Each row is where one point has got to under a steady rotation. How many ticks took it there?
The counts run from 0 to 1080.
[ 10 -11  -2  26  -8  -3 -21 -27 -17  -9   1   4  29  19  17   7  16   3
 -23  10  34 -26 -17 -29   3  -4   8  -9 -33  -8   0 -13  18  37] => 980
[ 15  -8  12  35   1   5  -5  -5 -19 -42  -9  17  22  -1  22  -9  12  28
  11  24  29 -24 -21  -9  15   6  17 -10   3 -13  16  -1  14  30] => 441
[ 21 -20   8  16  -1  -4   4 -29  24 -31  -9  13  11 -16 -14  14  23   9
 -28 -21   3 -29 -30   9  22  21  -1  -2 -12  -8 -15 -32   2  14] => 101
[  7 -30  -5  38  20  13  28  -8  -3 -14   1   8  11 -11   2   3  31  37
 -13 -12  13 -20 -15  18   9  11  26  13  -4 -25  12 -25 -18  10] => 684
[ 22 -24 -15  25  17 -16  16 -15   8 -39 -27  20  22  15  -5 -12   7  20
 -11 -10   8 -33 -16   1   7  27   5  23 -19  -6  11  -2   7  12] => 553
[  5   3   7  32  11   6 -25  -5  -9 -12 -16   9  11  12  -2 -12  20  30
 -22 -22  26 -34  -4   5   0   9  46 -20  -5  -6  21  -5 -19  23] => 808
[  3 -13   7  17  13   3 -21   2 -30 -24 -15  23  11  -4  29 -21  11  29
   6  -1  28 -29  -5   3   8   6  30 -21   8 -21  20 -12  -3  30] => 1079
[ 25 -28 -21  26  24 -10  19 -16  17 -38 -23  15  24  19  -5 -14  10  24
 -10   2   5 -35  -7   1  10  24  10  15 -13   9   6  -1  -2  14] => 555
[ 31 -18  13  11   1   7   7 -17   5 -30 -16  33  28   3   3  -1  45  21
  12  18  19 -25 -18   3  27  13 -10  -8   2  -4   3  -6   3  18] => 643
[  8  -7  -3  31  22   8 -10 -24  -9   8   8  21  27   9  -3   4  24  11
 -41 -10  20 -12 -16  -4   9  -5  21   9 -43 -14  -1 -11 -15  33] => 220
[  5  -2   7  25   7  12 -25  -9   5  -4 -19  17  14  10  -3   1  26  26
 -28 -22  17 -37   1  -1   2  20  39 -29  -6  -9  13  -7 -18  22] => 810
[ 26 -12   5   3   3  -4 -17 -21   2 -10 -23  33  13  22  -8 -16  47  11
 -14 -30  17 -33  -8   7  -3  10  11 -10 -14   4   8 -15 -15  18] => 1009
[ 21 -10  -3  29  16  -7   5 -35   7 -26   5  15  10   4 -13 -18  29  12
 -26 -30   9 -21 -27   6   5 -10  14  10 -24  12   0 -25 -16  28] => 18
[ 13  -2  21  47   0  -1 -10 -10 -11 -35  -9  20   8   4  14  -7  26  21
  -3  -6  13 -22 -26  -5 -13  20  35  -2   6 -15  17  -7   5  27] => 168
[ 11 -13  -5   6  14 -14 -16 -13 -12 -17 -35  31   8  27  -3 -11  -5  15
 -18 -23  31 -31 -15  -9  17  25  10   6 -24 -20  11   1   6  17] => 270
[  5 -30  -2  30  -2  11  28 -16  -6  -8  -5  -2   5   9   0  10  44  40
  -5 -14  25 -25 -18   3   1   9  16   6   2 -21  18 -25  -5   8] => 326
[  8 -22  10  30  -8   9  -3 -18  -8  -4  -6   5  -6  34   5   0  40  24
  -8 -11  22 -37  -7 -15  -3  14  30 -26   8   1  -1 -16 -11  32] => 249
[  2 -14  15  30 -12   5  -9 -17  -3 -20  -6  -6 -12   7   0   3  22  29
 -12 -21  23 -39 -18  -5   4  10  34 -31  15  -4   4 -27  -3  26] => 252
[ 11   3  -3  24  16  -3  -1 -41   8 -15   0  19   0   6 -19 -13   9  20
 -33 -31  17 -18 -31 -16  11  -5  11   3 -27   2   0 -21  -3  33] => 936
[ 14 -24  -1  15  -7  19  10 -17   4  -4  -1  -8  20  -1   0   4  43  34
 -10  -3  29 -40   3  -4  18 -15  10 -29 -13   6   8 -26 -13  20] => 332
[ 11 -32 -16  11  11   4  22 -19 -28  -6  -9  18  24  12  20  -2  35  28
   3   8  33 -17 -13  -7   9   2  -5  19 -13 -29  17 -16   9  16] => 597
[ 16  -1  10  20   9   4 -28 -23  13 -12 -29  13  10  15 -10  14  31  20
 -28 -16  21 -31 -15  12  12  26  32 -19   5  -8  11  -6 -12  11] => 453
[  9 -27  10  16 -15   7  -7 -23  -6 -13  13  -2  13 -19  17  18  36  10
 -17  -3  19 -29 -15  -4   8  -1   6 -26  -5 -16 -16 -45   3  28] => 972
[ 18 -17 -11   9  29  -2  -7 -29  -9 -22  -2  38  24   7  13 -17  -2   9
 -12  16  10 -19 -14 -21  25   3  -4  -3 -23  -2 -18  -8   7  44] => 1027
[ -2 -43 -10  26  -4 -12   2 -12 -10 -18  -6   0  -3  23  10   2  -4  12
 -23 -16  16 -45  -1 -19   3  24  20 -11 -17 -12 -18 -26   4  29] => 429
[ 13 -40 -19  20   8  -2   7 -14 -18 -24  -9   2  38   2  32  10  26  15
   1  30  24 -25  -7   1  10   8   2   3  -5 -20   1 -16  14  18] => 237
[  7 -11  -6   4  -3  -6 -36 -24 -15  -8  -9  10  20   2  26  -3  18   6
 -24 -18  24 -35  -3 -22 -10   3  13 -24 -16 -16   2 -28  11  37] => 342
[ 27 -23 -13  15  23   6  18 -17  16 -40 -17  20  30 -18   5 -14  25  34
   5   9   3 -31  -8  10  20  10   1  -4   5   1   8 -16  -1  16] => 283
[ 19 -21 -31  21  31  -7  22 -34   9 -28 -21  10   8  26  -6 -20  10  34
 -10  -4  12 -28 -16  -5  13   7   7  11  -1  14   8  -7  -4  20] => 198
[ 23   4  13  23  -3   0  -4 -20   7 -24 -24  19  14   5 -13  -3  42  26
 -16 -27  25 -25 -30   8  -1  15  13  10 -12 -11  27 -10   1   7] => 730
[ 19 -12 -10  28  25  -7  -2 -35  15 -23   4   5  13   6 -12 -13  20  11
 -34 -20   5 -25 -15   3  10  -7  20  -1 -24  21  -9 -21 -18  29] => 20
[  8 -36 -22  23   5 -13  -9 -17 -10 -10  -7  -7  23  31  12   2  13   3
 -31  -9  21 -40   5 -12  -3   2  20  -4 -32   2  -6 -19  -8  27] => 425
[  9  -3  14  27   0   9  -7  -5 -26 -10  -6  26   6  22   5 -23  29  31
  -3 -13  35 -27 -10 -18   1   2  25  -9 -13 -11  24  -4  -5  32] => 804
[  2 -23 -11  24  38  16   9 -13  -7   1  -4  11   4   5   0  -4  19  44
 -17  -4  24 -20  -1  17  29   4  37  -9   6 -12   9 -14 -30  19] => 405
[  9 -20 -16  38  32   6   6 -18 -23  -8  -5  14  26  26  17   4  18  22
 -12  26  26  -5 -18  -4  16   7  23  19 -13 -18   8   7  -4  25] => 40
